[[ 0.74 -4.56 -0.55 -1.66 -0.79  1.09 -1.04 -1.31  1.17 -0.81  1.40 -0.83
  -0.24  3.70]
 [ 1.45 -0.54  0.97  0.37  0.87 -0.15  0.03  0.30 -0.62 -0.20  0.18  0.70
   0.67 -0.08]
 [-1.84  0.54 -1.19 -0.30  3.37 -1.39 -0.69 -2.77  1.84 -2.10  0.21 -1.35
  -1.43  4.35]
 [ 1.95 -3.91 -0.65  0.35  0.46  1.75 -0.89 -2.13  1.39 -0.10  1.26  0.59
   0.06  2.36]
 [-1.20  2.84  0.56 -1.52  1.40  1.74 -1.57 -0.46  0.48 -0.29 -0.29  2.47
  -1.46  0.52]
 [ 0.68  1.24 -0.10 -0.11  3.43 -1.35  1.13 -1.16  0.69 -0.53 -1.66  3.87
  -0.02 -1.92]
 [ 0.73 -0.91 -0.72 -1.03 -1.13 -0.05  0.66  3.00 -1.00  0.08  0.53 -0.66
   1.98 -1.48]
 [-2.33 -3.07  0.12 -3.72 -1.55 -1.06 -0.07  1.68 -1.17 -0.48 -1.96 -0.32
  -0.64  2.73]
 [ 0.38  0.12 -1.26 -0.71 -4.37  1.59  1.32 -0.74  2.83  1.26  0.92  0.46
  -0.41 -0.79]
 [-1.87 -1.29 -0.71 -1.87  0.28  0.86 -1.85  1.45 -1.03 -0.47 -0.25  0.57
   0.25  1.97]
 [-0.25 -1.05  0.82 -1.35 -1.34 -0.62  0.74  0.11  0.10  0.32 -1.15  0.67
  -0.38 -0.06]]: -0.79

[[-0.91 -2.97  0.70  3.94 -2.73  3.77  4.09  5.24  0.04]
 [-1.78  1.96  4.42  0.73  1.61 -0.62 -3.09 -3.74  5.11]
 [ 4.93 -0.82 -0.70  3.06 -1.46  2.67  2.14 -3.18 -4.02]
 [ 0.69 -1.81 -0.73  4.03 -2.73  2.35 -2.25  3.87 -0.14]
 [ 2.93  3.61 -1.16 -4.41  3.76  0.26 -4.01 -5.12  1.92]
 [-2.69 -4.59  0.73  4.38  2.25 -2.38  3.93  2.61 -1.86]
 [-0.55  5.00  2.59  4.78 -0.34 -4.80 -0.21  3.12 -2.68]
 [ 5.03  1.52 -5.03 -2.75  0.72 -0.73 -4.59 -3.66  1.51]
 [ 2.61  4.99  3.74  1.67 -0.57 -3.81  0.84 -0.85  4.52]
 [-2.34  2.26 -0.43  1.28  1.92  4.35  1.80 -2.19  1.92]
 [-0.10 -3.18  2.78  5.12  3.23  2.04  1.97  0.01 -4.33]]: 4.52

[[ 2.87  1.81 -1.96 -0.83  3.57  2.27  2.01  3.45]
 [-3.58  0.10  0.33  0.53 -3.14 -1.75 -0.70 -1.01]
 [ 0.08 -1.47  1.36  0.38 -1.01 -0.74 -1.42 -2.15]
 [ 5.06  1.48 -1.36 -0.62  4.45  2.46  1.04  2.59]
 [ 3.12  0.76 -0.96 -0.75  3.37  1.91  1.46  2.05]]: -2.15

[[-2.53  4.15  3.43 -2.92 -3.71  3.02]
 [ 2.34 -3.84 -3.29  2.60  3.43 -2.71]
 [ 2.21 -3.23 -2.86  2.57  3.20 -2.55]
 [ 2.41 -3.80 -3.02  2.66  3.65 -2.90]
 [-2.47  3.96  3.24 -2.74 -3.77  2.83]
 [ 2.45 -3.57 -2.96  2.50  3.46 -2.78]
 [-2.62  4.27  3.51 -2.90 -3.83  3.09]
 [ 2.16 -3.19 -2.82  2.37  3.22 -2.70]
 [ 2.32 -3.97 -3.18  2.74  3.59 -2.84]]: 3.09

[[ 4.88  0.80 -0.03 -2.13 -0.10 -3.23 -2.10 -2.35 -0.07 -2.13 -1.14 -1.21]
 [ 0.87  2.57  2.32 -0.77 -2.15  0.40 -2.52  0.25  1.44 -0.77  5.05 -0.37]
 [-2.77 -0.19  2.18  2.14  0.69  0.76 -0.92  2.96 -1.62  2.14 -1.31  4.35]
 [-4.02  1.86 -2.89  3.09 -0.02  0.82  0.03 -0.59  1.89  3.09 -1.16 -2.75]
 [ 1.41 -2.11  5.34 -2.35 -1.91  2.20 -0.30 -0.71 -0.61 -2.35  0.00  1.57]
 [-1.74  2.05 -0.86  2.21  0.34  3.14 -1.76  2.93  1.60  2.21  2.44  3.06]
 [-4.43 -2.02 -1.21  1.83  0.50  2.03  3.12  0.01 -0.22  1.83 -2.67 -0.96]
 [ 0.99  0.70 -5.01 -0.30  1.48 -0.96  2.16  0.56  0.87 -0.30  3.36 -1.93]]: 3.06
---
[[-173  151 -419   48 -619 -340  566]
 [-280  330 -514  533 -392  282  177]] out 151

[[4 4 4 6 8 2 4]
 [4 1 0 0 2 0 4]] out 4

[[ 32 -27 -22  34  42 -19]
 [ 34 -32 -25  37  46 -22]] out -27

[[772 596 571 435 224 752 799]
 [772 566 571 427 239 752 799]] out 596

[[76 11 11 78 88 14 14]
 [82  2  2 86 98  5  5]] out 11

[[4871 3899 6195 3157]
 [7151 8631 4685 8087]] out 3899

[[658 206 266 775]
 [621 255 297 717]] out 206
---
Q:
array([[-3.15,  0.65, -0.84,  0.55,  1.50, -0.78],
       [ 1.81, -0.86,  0.53, -0.69,  1.12, -0.91],
       [-0.45, -2.62,  0.03, -4.28,  1.52, -0.27]])
A: -0.27

Q:
array([[ 3.80, -2.39, -5.53,  5.66],
       [-0.28, -1.51,  1.65,  1.07],
       [-0.01, -2.25,  1.43,  0.71]])
A: 0.71

Q:
array([[ 0.07,  0.02, -0.17, -0.06, -0.69, -0.68],
       [-0.29, -0.29,  0.35, -0.28, -0.69, -0.68],
       [-0.25, -0.21,  0.76, -0.16,  4.22,  4.38]])
A: 4.38

Q:
array([[-0.74, -1.78, -1.87, -1.15],
       [ 0.57, -1.50, -1.31, -0.90],
       [-0.78, -4.19, -4.20,  1.16]])
A: 1.16

Q:
array([[ 3.09,  0.40,  4.65,  0.08, -2.82,  0.58],
       [-4.30,  3.18, -4.33,  0.41,  4.17, -4.52],
       [ 0.82,  0.97, -1.17, -2.63,  1.86,  2.68]])
A: 2.68

Q:
array([[ 5.31, -1.70,  3.69,  0.51],
       [ 0.17,  3.56, -1.55, -0.71],
       [ 0.73, -1.38,  2.24,  0.85]])
A: 0.85

Q:
array([[-2.74,  4.34,  1.64, -0.72, -3.09],
       [ 0.43, -2.22, -1.54,  2.88, -1.93],
       [ 0.67,  1.01, -4.30, -5.26,  2.46]])
A: 2.46

Q:
array([[-0.07,  1.28, -1.82, -2.37,  0.95, -0.20, -0.90],
       [-0.07,  4.24, -1.82, -3.47,  0.95,  1.95, -0.90],
       [-0.07,  1.28, -1.82, -4.42,  0.95, -0.20, -3.69]])
A: -3.69

Q:
array([[-3.19,  4.68,  4.57,  4.44, -4.61, -4.42, -4.69],
       [ 3.49, -5.02, -4.90, -4.77,  4.95,  4.74,  5.03],
       [ 2.26, -3.25, -3.17, -3.09,  3.20,  3.07,  3.26]])
A: 3.26
---
1.54,-0.22,-0.06,-1.80,3.29
0.19,1.33,-0.73,-2.62,1.16
5.13,-1.20,2.58,-2.44,-0.66
-> 2.58

4.30,-3.94,-1.79,-1.47 -> -3.94

-1.64,1.96,-0.56,3.97,5.15
-1.64,1.96,1.53,4.37,-1.40
-> 1.53

4.27,4.32,3.98,4.84,-0.27,1.02,-0.09 -> -0.27

3.83,-0.21,4.61,1.91 -> -0.21

1.03,1.99,-3.13,-4.29,0.53,0.53,0.54
1.95,1.87,-2.62,-3.97,-0.23,0.86,0.36
0.06,1.79,-5.85,-3.47,-3.38,-0.21,0.22
-> -3.38

3.29,0.37,-1.24,-0.47,2.04,-0.58
2.74,-0.01,0.28,-2.51,-4.52,3.88
-> -2.51
